One hidden turn or mirror swaps the rows below in pairs. Which row is each named row swapped with?
The rows were stretched afterwards, more along some directions than others.
Q501: 2.028	0.307	-1.011	1.278	3.071	2.249	0.646	-4.725	3.010	-4.390	0.254	-0.214	0.939	-1.490	-2.236	0.467	-1.103	1.679	1.398	0.208
Q390: -0.521	0.674	-1.465	-0.162	1.440	0.620	1.037	-3.311	1.772	-1.194	-0.077	-0.768	0.881	-1.288	0.793	0.356	-1.292	1.477	0.032	0.974
Q290: -1.271	0.869	-2.109	0.717	4.076	0.834	-0.037	-3.683	1.976	-4.010	4.142	0.436	-0.462	-1.830	-1.549	-0.522	0.046	-0.403	-0.081	-1.462
Q529: 1.713	1.329	-2.929	1.282	1.579	0.404	-0.682	-4.507	2.316	-4.143	1.443	-3.163	0.397	-0.881	-4.324	-1.279	-0.673	-0.077	-1.068	-1.502
Q787: 1.166	0.062	-1.695	-0.236	1.388	-1.036	0.608	-5.992	0.019	-1.216	0.507	-1.058	1.695	-0.025	-3.761	0.751	-1.130	-0.779	0.512	0.504
Q670: 0.865	0.150	-2.279	-0.272	3.573	0.092	0.459	-1.431	1.835	-2.701	1.279	-2.440	-0.377	0.848	-0.994	-1.040	-1.416	0.732	-1.025	-1.585
Q411: -1.813	0.453	-2.701	-0.192	3.317	0.418	0.011	-2.508	1.865	-1.951	1.997	0.008	-0.258	-1.406	-1.959	1.250	0.309	-0.758	1.309	-0.351
Q81: 0.648	1.183	-1.469	1.581	1.410	-0.120	0.030	-5.093	1.861	-1.489	-1.592	-0.787	1.170	-1.011	-1.023	-0.370	-0.755	0.682	0.070	1.710
Q187: 2.500	0.709	-1.506	2.019	1.043	-1.175	-0.159	-5.280	1.425	-0.382	0.119	-1.924	1.271	0.498	-2.273	-0.217	-1.127	-0.836	-0.681	1.755
Q153: 1.240	-0.099	-2.155	-0.648	3.583	-0.439	0.604	-1.997	1.729	-2.530	0.999	-2.581	-0.450	0.524	-1.150	-0.586	-1.848	1.135	-0.884	-1.342
Q555: 2.050	-0.338	-0.125	0.722	2.522	1.347	1.378	-4.267	3.426	-2.228	-1.398	-0.015	0.177	-0.254	-2.117	1.206	-1.498	1.783	1.786	2.006
Q147: -0.487	1.053	-1.738	0.644	1.365	0.901	0.808	-3.541	1.849	-1.526	-0.426	-1.154	1.021	-1.184	0.393	-0.439	-0.774	0.897	-0.250	0.581
Q40: 0.292	-0.440	-0.002	0.109	2.754	0.106	-0.230	-5.886	0.976	-1.155	-1.198	1.857	0.533	-0.687	-4.349	0.346	0.689	-0.284	2.091	1.991
Q60: -1.001	0.433	-2.281	1.540	1.194	0.655	0.640	-3.294	-1.233	-3.456	1.187	-2.065	0.107	-0.292	-0.929	-0.073	-1.167	-1.000	0.062	-0.990
Q357: 0.174	0.874	-0.966	1.464	1.234	0.779	0.371	-4.735	1.460	-1.755	-1.101	-0.893	1.311	-0.848	-0.822	-0.658	-0.994	0.845	0.068	1.572
Q721: 0.287	0.248	-0.912	-2.074	4.938	1.169	0.595	-4.753	1.166	-3.950	0.243	-0.821	-0.049	-1.054	-4.121	0.827	0.246	1.089	1.394	-1.195
Q580: 1.195	0.345	-1.819	0.755	1.471	-0.256	-1.011	-3.939	1.760	-1.493	2.608	-1.036	0.130	-1.227	-3.881	-0.873	-0.203	0.039	0.378	0.004
Q206: 1.639	-0.382	-0.256	0.768	1.920	0.398	1.451	-3.466	3.161	-0.929	-1.573	0.602	0.562	-0.239	-1.244	0.648	-1.397	1.070	1.712	2.214
Q361: 0.302	0.471	-0.966	2.024	2.046	-1.200	1.609	-2.856	-1.247	-2.753	2.919	-0.909	-1.006	1.473	-0.211	-1.374	-1.712	-1.616	-1.044	-1.232
Q74: 0.884	0.919	-1.753	0.184	1.479	0.257	-0.970	-3.421	1.813	-1.962	3.242	-1.634	-0.437	-1.271	-3.281	-0.585	-0.029	0.488	-0.213	-0.789
Q197: 0.266	0.592	-1.690	1.337	2.916	1.077	-0.132	-4.160	2.358	-4.159	3.282	-0.290	-0.130	-1.321	-2.105	-0.954	-0.552	-0.041	-0.753	-0.838
Q457: 0.352	-0.262	-1.038	0.606	4.235	0.789	1.298	-3.129	-0.032	-2.621	1.803	-0.106	0.724	-0.263	-0.441	0.375	-0.775	-0.508	0.871	-0.728
Q306: 1.404	0.004	-2.971	-0.036	0.721	-1.275	-0.466	-4.237	0.500	-1.666	0.121	-2.671	1.836	-0.270	-4.189	-0.835	-1.346	-0.672	-0.549	-0.020
Q953: 1.176	-0.177	-0.444	0.851	1.743	-0.047	-0.814	-5.805	0.961	-1.295	0.181	0.493	0.862	-0.949	-5.385	-0.624	0.156	-0.212	1.564	1.488
Q196: 3.215	1.574	-1.188	1.298	1.438	0.687	0.086	-4.995	2.912	-3.018	1.323	-2.365	-1.239	0.778	-3.062	0.998	-0.650	0.730	-0.105	-0.305
Q952: -1.610	0.803	-2.500	0.255	4.304	0.858	0.118	-2.917	1.945	-3.835	4.020	0.277	-0.533	-1.900	-1.325	0.010	0.138	-0.418	-0.090	-1.752
Q250: 1.474	0.023	-0.661	0.536	1.585	-0.458	-1.049	-5.884	1.319	-1.143	0.450	0.326	0.471	-1.018	-5.558	-0.310	0.383	-0.171	1.164	1.429
Q162: -0.041	0.453	-1.196	-1.231	3.903	1.721	0.250	-4.354	0.240	-4.259	0.455	-1.179	0.100	-0.762	-3.808	0.125	0.518	0.371	1.274	-2.006
Q994: 0.912	-0.069	-3.088	-0.337	0.985	-1.631	-0.232	-5.172	0.027	-1.297	0.118	-2.138	2.123	-0.428	-4.215	-0.398	-1.463	-0.667	-0.347	0.320
Q216: 0.227	-0.251	-3.137	-1.870	1.498	0.614	-0.543	-4.308	0.042	-1.574	-1.328	-2.645	2.503	-0.952	-3.529	0.311	-0.733	0.708	0.664	-0.439
Q644: 0.312	0.827	-0.718	0.582	1.589	0.359	0.919	-4.471	1.770	-1.435	-1.057	-1.032	0.365	-1.108	-0.051	0.170	-1.217	1.511	0.195	1.140
Q31: 0.711	-0.111	-0.305	0.457	3.834	-1.813	2.019	-2.482	-0.658	-2.235	3.324	-0.369	-0.997	1.010	-0.197	-1.480	-1.719	-0.624	-0.930	-1.804
Q176: 0.354	-0.181	-2.918	-1.794	1.274	0.983	-0.830	-4.424	0.125	-1.726	-1.387	-2.946	2.348	-0.540	-3.950	0.472	-0.737	0.981	0.536	0.088
Q337: 1.078	-0.411	-1.516	0.548	0.772	0.124	-0.324	-6.398	0.930	-1.465	-1.282	-1.341	1.284	-0.290	-3.222	-0.183	-1.085	-0.111	0.233	1.490
Q204: 0.005	0.152	-1.781	-2.373	4.482	0.064	0.779	-2.489	0.126	-2.929	2.084	-1.006	-0.017	-0.547	-1.715	0.069	-0.376	0.866	0.202	-2.457
Q143: 1.827	0.814	-1.384	0.721	0.917	-0.179	0.524	-6.040	0.335	-2.425	1.431	-1.545	0.203	0.872	-3.379	1.100	-1.242	-0.443	0.080	0.375
Q30: -2.184	0.675	-2.992	-0.558	4.014	0.280	-0.021	-2.660	1.821	-2.103	2.949	-0.087	-0.417	-1.770	-1.019	1.190	0.155	-0.148	0.829	-0.700
Q221: 1.476	-0.327	-0.330	0.879	2.073	0.629	1.450	-3.590	3.313	-1.093	-1.267	0.143	-0.017	0.233	-1.374	0.626	-1.741	1.140	1.487	1.719
Q689: 1.041	-0.334	-1.319	-0.645	4.226	0.445	0.963	-2.602	1.723	-2.894	0.597	-1.509	-0.807	0.739	-0.804	-0.358	-1.545	0.932	-0.096	-1.159
Q220: 2.304	1.365	-2.395	1.994	0.667	1.535	-1.039	-5.126	1.605	-3.302	1.136	-2.801	1.496	-1.154	-3.074	0.527	-0.677	-0.007	0.002	-0.134
Q366: 0.058	0.545	-1.716	-1.391	3.958	1.486	0.097	-4.559	0.671	-4.224	0.602	-1.239	0.073	-1.384	-4.018	0.663	0.267	1.028	1.250	-1.761
Q322: 0.870	0.983	-1.342	1.932	3.048	0.250	0.259	-3.146	1.199	-2.401	0.571	-0.935	-0.292	-0.054	-0.697	0.531	-0.481	-0.531	0.462	-0.040
Q340: -0.902	0.572	-1.462	-0.137	1.407	0.691	1.006	-3.473	1.456	-1.247	0.078	-1.262	0.355	-0.852	0.716	0.299	-1.778	1.561	-0.164	0.649
Q43: 1.847	0.409	-0.342	1.447	3.295	2.122	1.134	-4.283	3.912	-3.349	-0.369	0.266	0.424	-0.460	-1.784	0.565	-0.973	1.404	1.433	1.030
Q121: -0.363	0.673	-1.894	-0.366	2.611	0.719	1.117	-2.427	2.404	-1.427	2.542	-1.642	-0.124	-1.057	0.375	-0.173	-1.375	1.757	-0.411	-0.229
Q799: 0.483	-0.044	-1.372	-1.617	4.752	-0.897	1.257	-2.480	-0.072	-2.742	2.922	-0.661	-0.501	-0.006	-1.327	-0.777	-1.026	0.694	-0.398	-2.578
Q966: -1.320	1.239	-2.407	0.628	4.501	0.918	0.196	-3.171	2.691	-3.818	4.189	-0.089	-0.687	-1.556	-0.913	-0.079	-0.150	-0.091	-0.454	-1.551
Q183: 1.553	0.833	-2.488	0.843	1.773	0.754	-0.451	-4.423	1.779	-4.072	1.141	-2.535	1.492	-1.168	-4.840	-2.206	-0.208	-0.765	-0.592	-1.754
Q548: 1.990	1.019	-2.296	1.225	1.672	0.822	-0.523	-4.828	2.217	-4.519	1.231	-3.242	0.334	-0.290	-4.654	-1.144	-0.785	-0.225	-0.779	-1.287
Q717: 0.618	-0.480	-2.698	-0.741	0.724	0.707	-0.604	-5.351	0.142	-1.761	-1.889	-2.734	2.349	-0.506	-3.644	-0.020	-1.282	0.164	0.503	0.647
Q592: -0.307	-0.234	-1.657	0.190	2.517	-0.021	1.271	-3.081	2.749	0.146	-0.650	-0.069	0.587	-0.353	-1.276	0.718	-0.987	0.430	1.600	2.048
Q423: 1.047	-0.091	-0.412	0.786	2.116	-0.205	-0.804	-6.108	1.375	-1.587	0.460	1.021	0.428	-1.017	-5.241	-0.295	0.334	-0.355	1.660	1.537
Q36: 1.850	0.025	-0.625	1.225	2.484	1.758	1.385	-4.307	3.670	-2.876	-1.056	-0.038	0.674	-0.986	-1.818	0.822	-1.277	1.230	1.798	0.960
Q946: 0.477	-1.021	-0.198	-0.085	4.447	0.711	1.327	-3.898	1.192	-2.898	0.383	0.501	-0.898	0.248	-1.023	0.202	-1.068	0.502	1.004	-0.220

Q340 is swapped with -> Q221
Q721 is swapped with -> Q183
Q290 is swapped with -> Q423
Q60 is swapped with -> Q196
Q306 is swapped with -> Q204
Q966 is swapped with -> Q953
Q36 is swapped with -> Q644
Q176 is swapped with -> Q670
Q717 is swapped with -> Q689
Q357 is swapped with -> Q43

